In the rows, zero is written as 128.
The rows of T fall into 3 groups, which share some directions, and each row is roughly a mix of its group's hidden directions, except some rows that fit no group.
T, 119 rows:
[[149 125 111 135 148 178 174 117  78 105 122 165]
 [143  71 137 142 158 156  97 173 165 120 104 128]
 [123 130 163 106 137 113 118  87 191  94 105 156]
 [128 110 162  85  89 131 133 163  96 126 176  98]
 [118 142 127 137 130 147 123  88 114  67 188 110]
 [141 151 113 178  72 143 140 131 159 175 143 128]
 [109 126 141 101 119  93 127 138 176 174  84 164]
 [146 120 121 133 162 124  98 137 131 159 186 186]
 [161 121 153 123 116 212 127 161 132 114 125 119]
 [116 136 116 148  92  75 127 178 124 111 137 179]
 [137 119 136 155 145 176 142  92 128  95 152  68]
 [135 123 132 105 122  74 115  67 124 121 174 100]
 [107  92 180  99 186 130 152 118 111 122 102 126]
 [113 125 121 125  83 164 178 146 164 171 146 105]
 [125  80 147  91  89 159 169 153 104 145 149 115]
 [ 97 122 134  82 110 178 165 156  95 158 116 120]
 [147 158 107 170  64 155 132 108 137 145 164 134]
 [166  98 162 113  77 165 130 110 160 145 121  97]
 [129 131 127 120 117 183 159 117  77  83 101 103]
 [133 105  77 126 131 168 153  81  83 123 146 146]
 [135  61 100 149 172 120 104 122 131 116 149  90]
 [ 94 163 121 146 152  70  88 142 160 133 107 148]
 [167 141 105 143 147  92 102 120 101 150 155 188]
 [ 97  93 110 173 111  82 157 149 155 118  92 135]
 [117 108  96 153 146  63 114  95 136 148  93 155]
 [ 85 167 125 142  97 116 132 114  72 175 133 136]
 [ 95 104 121 186 102 149 148 176  98 147 128 139]
 [ 51 131 145 150 147 121  95 116 137 130 164 153]
 [138 132 186 151 101  86 117 111 129 184 111 124]
 [143 119 120 155 115  95 125 135 184 190 130 159]
 [195 111 106 160 141 123  91 136 146  82 130 133]
 [121 127 125  94 108 116 162  86 121 118 187  83]
 [140 149 139 125 124 149 118  77  92 129 199 116]
 [119  68 153 140 158  69 154 121 149 139 129 112]
 [121 154 160 125 118  79 124 154 140  95 105 189]
 [ 65 140  55 125 130 127 132 155 140 130 132 131]
 [169 121 162 100 132 181 121  92 151 156 121  94]
 [137  89 121 118 127 121  71  91 134 153 184 115]
 [129  69 157 126  87 132 169 106 124 127 173 141]
 [ 91 148  99 166 192  96 143 152 115 132 113 138]
 [102 103 109 157 120 109 161 118  54 125 134 102]
 [ 97 167 113 149  90 127  95 145 135 187 101 142]
 [138 149 136 192 174 108 100 106 167 134 111 128]
 [111 121  57 134 148 138 125 151  79 149 154 110]
 [134  97 134  79  88 163 152 157  89 129 155 106]
 [149  82 194 145 133 109  96 121 117 163 141 118]
 [ 88  95  97 118 153 118 148  98 127 182  99 100]
 [146  80  97 112 143 107 129 107 192 110 149 107]
 [111  98  94  94 183 108  99 147 119  93  99 135]
 [137 168 159 152 116 131  94 187 137 156 146  93]
 [118  95 109 158  96 123 139 137 144  49 123 118]
 [ 80 137 115 133  76 147 155 114  95 168 125  96]
 [166 134 148 116  99 172 163 104 123  93  91  94]
 [116  94 105 140 137 160 159  79 137 120 107 185]
 [123  99 174 109 167 112 110 153 115  91 171  97]
 [145 122  98 160 148 131 100 115 112 128  65 178]
 [ 69 162 148 107 114 147 161 117 107 178 124 118]
 [145 122  72 108 147 115  87 173 134  94  98 140]
 [ 98  98  74 134 126 184 152 156 142 118 103 118]
 [133 165 116 111 157  65 140 110 137  73 118 137]
 [ 89 165 121 125 152 117 117  83 146 132 192 139]
 [156 115 118 139 129 150 112 130 159  42 123 127]
 [152  67 107 153 114 129 156  74 133 121 159 121]
 [115  92 139 171 123  97 171  83  94 146 117 106]
 [117  80  89 143  80 124 148 168 102 144 113 102]
 [113 119 145  91 125 101 172 165 137 166  75 130]
 [177 109 135 107 126 111 120  82 165  84 112  96]
 [107  68 153 109 147  78 135 100 121 108 161 116]
 [111 139 109 136 147 153 127  78 106 118 194  95]
 [150 136  77 154  67 158 131 151 149 151 132 146]
 [104 127 131 153  99  73 134 120 131  73 146 171]
 [184  93 136 131 112  87 104 147 135  90 165 109]
 [139  90 137  70 104 148 159 151  87 127 142  96]
 [ 92 135 165 147 124 120 168  96  76 146 144  93]
 [143 136 179 114 163  98 113 157 133 125 189 144]
 [ 99 103 129 145 121 194 139 172 134 174 132 129]
 [137 138 100 103 110 146 111 132 180 153 195 127]
 [131 157  97 136 187 124  77 132 118 112 112  87]
 [148 165  86  98 144 141  91 161 112  91  93 142]
 [146 107 131 132 130 176 147 125  90 159 116  63]
 [164 138 188  87 147 152 119 111 131 119  81 134]
 [107 138 127 132  87  82 133 121 179 181 130 105]
 [134 127 112 155 160 123  98 126 100 164 140 200]
 [175  80 127 173 141 107 105 121 149 106 162 104]
 [123 135 118 108  71 160 113 130 127 102 193 109]
 [103 126  91 105 170 131 109 170 141  86 172 130]
 [ 74 164 127 117 122 121 141 199 103 129 120 124]
 [122  73 113 170 163 153 108 165 159 151 126 120]
 [115 132 182 155  96 149 136 157 106 170  87 116]
 [102 111 128 105  93 100 123 118 203 135 113 157]
 [135 113  99 147  99  82 119 177 150 114 111 178]
 [ 84 141 119 157 153  69  96 103 160 124 132 153]
 [119 129  87 115 178 159 106 154 128 112  75 155]
 [174 128 138 111 153 140 107  77 143 188 137 139]
 [170 112  74 102 152 137 125 149 123 101  74 131]
 [146 121 100 144 133 146  45 124 129 138 100 157]
 [167 128 170 117 135 116 117  71 108  84 121 160]
 [100 169  91 138 115 183 147  95 114 165 119 120]
 [135 167 183 109 112 158 138 150  72 136 133 106]
 [114  97 182 104 193 131 128 119 109  97 119 132]
 [108 155 159 109  61 145 127 157 149 111 167 121]
 [110 108 136 149 118  90 160 100  54 145 127 124]
 [ 98 116 155 140 171 132 164  91 131 141  84  85]
 [134 158 103 154 185 136  74 117 133  94 108 140]
 [112  63 125 148 156 149 188 150 122 139 127 133]
 [128 132 140 137 148 173 142  87  94 137 160  68]
 [130 180 118 152 130  81 128  75 151 118 105 156]
 [105 165 116 164 154 127 126 106 124 104 200 126]
 [105 173 140 192 133 139 122 103 159 169 128 133]
 [150 140  79 152  61 151 135 148 148 156 136 139]
 [152 171 170 127 122 165 107 132  71 104 108 137]
 [ 96 110 116 140 127 105 174 144 150  84  99 178]
 [153 150 150 128 122 203 111 152  89 128 143 151]
 [130  93  75 137 130 152  68 126 159 124  95 127]
 [175  95 147 113  85 175 124  99 120 116 136  92]
 [112 151 134 132  67 147 100 113 115 145  82  85]
 [148  45 126 154 156 118 128 114 149 104 140 140]
 [133 163 156 123 127 158  90 174 122 156 175 155]
 [101  91 109 151 136 143 167 159 142 184 149 156]]
One row of each group comes first, with its name. Which group is each row after those in?
[ 81 182 138 112 123 125 115 146 171 122 174 146]	(118)
[120 169 130 172 164 120  81 153 164 132 102 151]	(55)
[129 118  89 130  93 179  98 132 161 177 150 132]	(111)

[119  62 127 161 157 159 127 158 145 161 134 102]	(55)
[161 121  58 114 128 142  86 147 127 139 163 151]	(118)
[162 111 148 117  52 153 119 121 150 138 160 116]	(118)
[ 84 126 104 110  86 165 142 130 121 127 141  65]	(111)
[135 153 130 133 161  92 188 134 122  92  94 161]	(111)
[ 75  73 111 154 119 118 141 140 133 178 114 108]	(111)
[126  88 133 162  71 122 163 123 110 166 138  93]	(118)
[143 179 143 140  85 155 140 122 112 131  64 129]	(111)
[125 160 122 128 129 142  80 186 170 150 141 158]	(111)
[132 172 190 155 138 107  94 140 132 135 158  95]	(55)
[161 151 179 133 156  97 120 126 144 125  90 179]	(118)
